Each named move below is a turn or a mirror, shown by a few rows before and after it. Which moves, in which order, take the first row of each later pair to the second? The first pair is answered.
donug (before -> after):
[ -7.7  -2.1   4.1   0.5   5.8  20.1  11.7   2.6  -9.5  -7.9  18.0  11.3
 -11.3 -11.3  -1.8   6.0   9.2]  ->  [-1.7 -2.7 13.3  5.9 10.0 13.9 -1.9  2.6 -4.3 -9.1 23.2 18.0 -9.7 -2.2
 -8.9  1.7  5.9]
[-3.9  6.2 -0.1  3.3 14.6 -1.2 -6.9  4.4  8.2 -2.8  7.4  7.3 23.7 -7.8
 -5.3 -1.1 -0.6]  ->  [ -7.7   7.9  -7.3  -0.4  13.9   6.1   1.2   4.4   4.3  -2.3   1.4  -0.5
  19.7 -21.7   4.2   4.1   4.3]
[  4.8  -6.0   6.5   5.2  12.2   0.3 -11.5  11.8   3.2  -6.9   6.9   3.1
   1.3  -8.3  -4.9  -6.0   4.1]  ->  [ -1.2  -6.2  -3.5  -0.3   9.0   6.6   2.5  15.3  -1.9  -4.7   1.6  -2.4
  -4.0 -17.4   3.5  -1.5   7.2]
feno (before -> after):
[ 17.6  -4.8  -1.9  -6.6 -18.2 -10.9 -11.1   2.4   0.6  11.3  -0.7  -4.1
 -17.5  11.9   1.1  -2.4  -9.5]  ->  [ 17.7  -4.7  -0.5  -5.9 -17.1 -12.3 -11.7   0.2  -1.1   9.7   1.6  -2.7
 -16.0  11.0   0.0  -4.7  -8.6]
[ -5.2  19.3 -23.2 -21.7 -15.4   2.0  22.5   2.2  -6.4   2.2 -20.1 -18.8
   9.1 -23.0  17.7  11.7   1.7]  ->  [ -4.6 -30.5  13.5  18.7  20.4  19.1  -6.0   2.7  -2.9  -4.6  20.4  24.8
 -18.0   0.0 -14.7   4.9  -0.8]
[-7.0 -0.1  1.5 -1.6  6.4  0.4  0.6  1.1  1.5 -1.1  3.0 -0.9  5.9 -5.8
  2.0 -0.2  0.3]  ->  [-8.4  2.0  2.7 -0.7  8.0  2.3 -0.2  0.2  1.5 -2.4  2.3  1.1  6.9 -5.5
  4.5  2.5 -0.7]
rotuf (before -> after):
[ -7.1  -7.0   1.0  10.8  14.9  12.6 -11.2   1.2  -7.9  -1.5   5.6   3.6
   6.0   2.8  -4.4  -6.6   1.6]  ->  [  7.1   6.7   0.0   0.9  -1.9  -1.3 -15.6  -1.7  -1.1   1.8 -10.0  -6.7
   6.9  17.5  -3.7 -14.8  -0.5]
[-5.4 -7.5 17.6 17.3 23.4 20.3 -3.6  5.9 17.8  7.0  8.3  4.1 -7.2 -4.8
 -6.4  1.0  5.6]  ->  [  9.7  15.3  18.8   5.8   2.0  -5.6  -9.7   0.6  27.6  14.6  -7.7  -8.9
  -1.7  14.0  -8.3 -10.9   0.1]
[  9.0   1.3   7.7   4.9 -13.8 -10.8 -26.6  -3.9   4.6   9.4   5.2  -1.4
  -1.6  17.4  -9.4  -5.8   4.9]  ->  [ -1.7 -16.9   6.2  15.9   0.3   7.7 -21.7  -0.3  -3.4   4.0  16.5   8.8
 -12.2   4.6  -9.4   3.2   9.7]
[ -2.4   0.7  -5.5 -15.9  -6.5 -10.2  -0.4   3.5   8.7   6.1 -11.1  -6.9
   3.0  -9.3   5.6  -5.1   2.8]  ->  [ -7.2 -14.4  -6.9 -12.8   1.6   2.8   6.1   4.8   1.4   3.4  -5.1   0.3
  -3.8 -19.4   6.5   1.6   6.2]
laf (before -> after):
[  7.1  23.2 -24.3  -3.3 -17.9 -18.9  11.5  -1.6   8.6   9.2 -29.3 -17.0
   6.5  -9.0  -1.8  -8.7   5.6]  ->  [  2.7   6.2   3.8  24.9  21.5 -14.3 -12.8   1.3  17.7  -1.2   4.4  10.2
  26.2  -1.2 -22.5 -17.9   2.6]
[ -7.0   2.5  -8.0  -7.0  -4.5   2.9  12.1   1.6  -5.1  -1.1  -2.5  -6.9
   6.0 -11.9  10.4   4.2   0.8]  ->  [ -0.4  12.7   4.5  -7.2  -3.2 -10.4  -1.6  -1.2   6.0  -0.1  -4.8  -2.9
  15.8   3.1   0.1  -5.9  -1.2]
[ -8.2   8.4   9.2   8.2  13.5   4.1 -10.4   5.9  10.9  -8.4  13.7   2.9
  14.9   2.7  -7.6  -6.1  -1.3]  ->  [-16.0   1.6  -9.0  -0.3   5.7  17.1  12.0   7.9  -5.0  -5.8   3.2  -4.9
  -1.0 -15.9   8.4   7.1   3.4]

Between the rows of a pair lie 2 to 3 moves.
[ 13.5   0.8 -14.5   4.5 -26.4  13.9  -1.6   4.5  -7.1 -12.1  -8.6  -7.1
 -30.9 -12.4   5.0   8.0  -3.3]  ->  [ 14.5  -9.1   4.7  19.3  -5.2  11.6 -23.9   3.9   0.5 -16.9   7.1  10.6
 -23.6   2.9 -10.8  -2.3  -8.3]  feno laf laf
[ -2.8   8.6 -12.6 -11.3  -9.3   2.1  16.2   2.3  -7.1  -0.8  -8.5 -13.3
   5.8 -11.9  14.3   6.2   1.3]  ->  [-0.2 13.3  5.6  0.9 14.0 -8.4 -4.6  0.7  9.8 -3.9  3.0 -2.6 27.4  0.3
 -1.9 -7.7 -4.4]  laf donug laf
[ -8.5  20.4 -13.3 -13.2   2.8  -6.1   5.8   3.4   0.5   3.3 -13.2 -13.4
  24.7 -11.5   9.2   1.2   1.3]  ->  [-12.0  -9.1 -16.2  -5.7  -3.4  12.7  15.8   2.4 -14.4   3.0  -8.2  -8.1
 -15.1 -12.3  10.8  10.8   5.2]  feno laf
[ -8.6  19.4  -8.9 -17.3  -5.0   3.4   0.8   5.6  -1.3  -0.9 -10.4 -12.5
  16.8  -5.6  10.0  -2.1 -12.8]  ->  [-12.3  -7.4  -7.3  -8.9  -8.5  19.0   6.7   6.3 -13.4  -3.7  -4.7  -4.2
 -12.9  -7.5  13.5   3.4  -8.5]  feno laf
[  7.2 -12.8  13.2  13.6   0.4   4.3  -0.8  -2.3  13.8  -1.3   6.9  16.0
 -24.5   9.0  -9.6   0.6   9.4]  ->  [  8.3  17.0  16.6   7.0   6.5 -10.7  -8.0  -3.9  27.6  -2.5   6.4   7.9
  10.2  10.6 -11.5  -9.8   5.1]  feno laf
[  4.8   8.7 -14.3 -20.1  -5.1  -2.2   4.4  12.1   4.8   2.6 -14.7 -17.0
  12.5  10.8   7.8  -5.5 -15.5]  ->  [ -9.7  -5.5 -10.8  -7.0  19.7  10.8   7.1  16.9   1.4  -3.1   3.4  -4.6
  23.5  -5.2   3.9   2.4 -14.3]  laf feno laf
